One turn sends every row of this set to another row. A few are shown first. Where does it send the rows asked after them?
J_816: [  3  -6   2  14 -10  10  -5  23  10  -1  -9 -13  -2 -10 -14]
J_240: [  1   0  -3   1   3 -11  -3  19  -1  18  -8 -19   5  -4   2]
J_172: [  2   4  12 -13  -3   6  -9   4  -7  -4  -7 -10  -9   0 -19]
J_583: [  1   4  -3   2   5  -9  -4  22  -3  19  -6 -17   3  -5   3]
J_891: [  7   7   5 -15  -3   5  -6   4  -9  -5  -6  -9  -7  -3 -21]
J_880: [ -4   4  10 -11  -2   5  -7  14  -8   1  -2 -17  -4   0 -26]
J_508: [  4   6  -5   1   5 -10  -6  21  -6  17  -3 -18   2  -4   5]
J_962: [  3  -7   5  12  -2  15 -14  15  -1   1 -10  -2 -11 -13 -10]
J_319: [  2  -7   4   6  -6  16  -9   5   6  -2 -16  -9 -12  -5 -12]
J_411: [ 17   7  -8   6  -9   6 -15  19  -5 -11   7 -19  -5  -1  -6]
J_625: [  5   4  -6  -2   4 -12  -6  18  -6  16  -3 -21   4  -2   4]
J_461: [ -2   1  14 -11  -9   1 -13   9 -10   1   0 -12  -3   1 -22]
J_713: [ 14   5  -2   3  -1  10 -21  13 -15  -7   4  -7 -12  -6  -4]
J_778: [  0   3  15  -8   1   4 -12  14 -13   0  -3  -2  -7  -9 -19]
J_901: [ -1  -8  -1  13  -5  17 -10  16   7   2 -11 -17  -8  -6 -16]
J_681: [ 13   1  -5   3 -11   8 -23   8 -10  -7   6 -17  -9   3  -5]
J_27: [  4   3  -7   5   5  -8  -6  21  -3  18  -5 -18   2  -5   6]
J_566: [ 12   6 -10   2  -4  12 -18  13 -10  -7   6 -23 -10   3  -9]
J_177: [  4  -6   1   3  -5  14  -4   6   5  -1 -17  -7 -10 -10 -17]
J_441: [ 14   4  -4  -1  -5  13 -17   3  -7 -10  -2 -13 -14   2  -4]
J_506: [  5   0  -9   5   3  -9  -6  19  -1  16  -6 -21   3  -4   6]
J_792: [  2   8  11  -9  -7  -2  -5  21  -5  -4   1 -14   2  -3 -23]
J_190: [ -1 -12   4  12 -11  13 -14  11   5   3 -10 -11  -7  -6 -13]
J_946: [  2  -1  -3  -1   6 -11  -4  20  -1  17  -7 -20   3  -6   3]
J_106: [ 18   4 -10   1  -5  13 -13   4  -5  -9  -5 -12 -13  -4  -7]
J_936: [  5   2  -5  -3   6 -12  -6  19  -4  14  -3 -21   2  -4   5]
J_639: [  5  -1  -7   2   6  -9  -6  19  -1  15  -5 -21   1  -6   7]

J_681 moves to J_190
J_506 moves to J_240
J_816 moves to J_792
Where do these go?
J_891 moves to J_106
J_583 moves to J_508
J_778 moves to J_713
J_566 moves to J_901
J_319 moves to J_172
J_639 moves to J_946

One turn sends every row of this set to another row. A few are shown first. Where does it send the rows asked after them?
J_20: [  8   3  13  -1  10   9   7  11  -9  -3  -5 -11  -3  -8  -8  -6   7   7
 -16   2  -8  10  -6   3]
J_401: [ 19   4  -7  -3 -11   8  10  -7   3   9 -11   8 -10  -4  21   5   5   0
  -3 -14  -1  -6   0   8]
J_693: [ 10   7   8   2  11   5   9   9  -3  -8  -9 -12 -14 -11  -5  -2   6   3
 -22  -7  -1  15 -13   3]
J_654: [ -6   3  12  -2  16   9  10   9  -5  -6 -11 -10 -12   2  -8 -12   7  -3
 -10  -2   4   2  -8   3]
J_353: [ 23  -6  -2 -10   2   4  10  -6   2  12 -10   7 -13  14  17   0   6   9
   7  -2  -2   4  -1  10]
J_188: [ 12   1  -4  -5  -4   1   4 -12  -2  14  -6   4  -3  10  15   8  -1   5
   3  -2 -10   0   9   2]
J_932: [ -6   5  10   1  15   9  10   8  -2  -8 -12  -8 -14   1  -7 -12   8  -7
 -14  -6   6   2  -9   3]
J_575: [ 11   2  11   0  11  10   9  12  -9  -5 -10 -14 -12  -7  -5  -4   7   9
 -16  -1  -4  14 -14   6]
J_800: [ 13  -1  -3   1 -10   9  12 -13   9   6  -8   8  -8   1  22   3  -4  -2
   3 -14  -2   4 -11   7]
J_465: [ 21  -3  -7  -6   1  -3  13 -14  10  14  -6  12  -7   5  10  -3   5   4
   2  -3   4   2   0  -2]
J_661: [  1   3  19   4   5   5   9   4 -14  -1  -7 -13 -16   6   0 -13   8  -5
 -22  -1   2   2 -11   6]
J_990: [ 18   1  -5 -10   5  -7  11  -9  10   8  -8   4 -19   6  19   5   0   8
   3  -9   0   8   2   3]
J_328: [ -5   7  19   1   7  -3  10   2 -11   0  -4 -15 -13   1  -2 -12   3  -1
 -20  -1   0   4  -5  -2]
J_676: [ 17   0  -1 -10   2  -3   6  -7   6  12  -2   9  -5   8  15   1   3   6
   4  -3  -8   2  12   3]
J_36: [14  4 -3 -7 -9  5  8 -6 -1 13 -7  5 -3 -4 19  5  2  6  3 -9 -7 -8  8  5]
J_48: [ 10  -4   2  -5  -8   8  13 -11   3   9  -8   3  -4   3  21   3  -6   8
  11  -8  -7   3  -8   5]
J_414: [ 12   6   7   6   8   8   8   7  -2  -5  -6  -6  -7 -11  -8  -7  10  -3
 -25  -5   0  11 -12   2]
J_382: [ 10   0   0  -4  -8   6  10  -9   7   4  -7   3  -9   2  26   6  -7   3
   6 -14  -8   5  -6   8]
J_486: [ 15   0 -11  -1  -6   1  10 -19   2  16  -8   8  -4   6  10   4   0   2
   1  -3   1   0  -1  -5]
J_422: [  7  -2  13   9   8   5   4   9   0  -7 -10 -10 -27   4  -4  -5   1   0
 -17  -2   9  11  -8  -5]
J_156: [  6  -5  17   6   8   9   1  13  -6  -6  -8 -12 -23   8  -4  -6   2   3
 -13   2   2   9  -4  -1]
J_277: [ 11  -3   2  -2 -10   9   9 -11   4  10  -4   8   2   3  19   0  -3   1
   7  -8  -9   0  -3   5]
J_155: [ 13   4 -10  -4  -3  -3   9 -14   3   8 -12   1 -18   8  20  12  -4   5
   0 -10  -2   7  -1   2]
J_208: [ -2   5  17   3   7  -2  14  -1 -10   0  -8 -15 -18   1  -2 -13   3  -1
 -21  -2   7   5 -13  -2]
J_809: [  3  -5  18   5   8   6   2  10  -5  -2  -5 -10 -15   4  -9  -8   1   4
 -11   6   2   6   1  -8]
J_350: [ 23   1  -6  -4   0   1   6  -8  11   7  -6  13 -13  10  18   1   7  -4
  -4 -10  -1   4   4   9]
J_181: [ 14   6  -6  -8  -7   1  12  -7   2   9 -12   1 -14  -6  22   9  -2   9
   2 -14  -1  -2   1   5]
J_707: [ -7   4  12  -1  16   9   9   8  -4  -5 -10  -8  -9   1 -10 -13   7  -5
 -12  -2   4   0  -6   1]
J_436: [  6   0  12  11   6   5   1   7   3  -7  -5  -5 -19   2  -8  -7   3  -7
 -21  -2   7   7  -2  -7]
J_606: [ -2   8  18   4   5   1   8   3 -10  -2  -3 -12 -14   3  -1 -12   6  -8
 -25  -4   1   3  -6   3]
J_68: [ -7   5  10   1  16   8  10   7  -2  -6 -10  -7 -11   0 -10 -13   7  -7
 -13  -4   6   1  -8   1]
J_861: [ 18   4 -11   2  -7   4   5 -14   4   9  -9   9 -11  10  17   8   3  -6
  -6 -10  -2   2   0   5]
J_976: [ 16   3  -8  -4 -10   4  14 -12   3  14 -10   7  -5  -8  15   2   2   6
   2 -10   3  -6  -1  -1]
J_376: [ 18   0  -4  -7  -9  10  13  -6  -3  13 -13   3 -10  -1  20   4   3  10
   7  -8  -2  -6  -3   8]
J_635: [  1   2  18   5   5   4  13   0 -13   2  -7 -12 -13   3  -5 -16   7  -3
 -20   1   6   2 -14   0]
J_513: [ 10   3   9   3   9   7  10   6  -5  -1  -5  -7  -1 -12 -13  -9   8   3
 -19   1  -1   9 -10  -3]
J_982: [  7  -5  14  10   5   8   3   7  -2  -1  -4  -4 -12   3 -12 -12   5  -3
 -16   5   7   4  -3 -10]
J_344: [ 10   0  -2   0 -10   4  12 -15  10   8  -4   8  -1  -2  19   2  -6  -1
   3 -12  -4   2  -5   0]
J_219: [ 17  -3  -6  -4  -5   7   8 -11  -5  13 -13   2 -13  14  18   8   1   8
   6  -2  -5   2  -3   8]
J_913: [ -7   4  12  -1  17   8  10   9  -3  -7 -12 -10 -15   1  -7 -10   6  -4
 -12  -5   5   3  -8   3]

J_208 moves to J_606
J_932 moves to J_68
J_676 moves to J_353
Where do these go?
J_414 moves to J_513
J_809 moves to J_156
J_155 moves to J_861
J_36 moves to J_376
J_344 moves to J_277

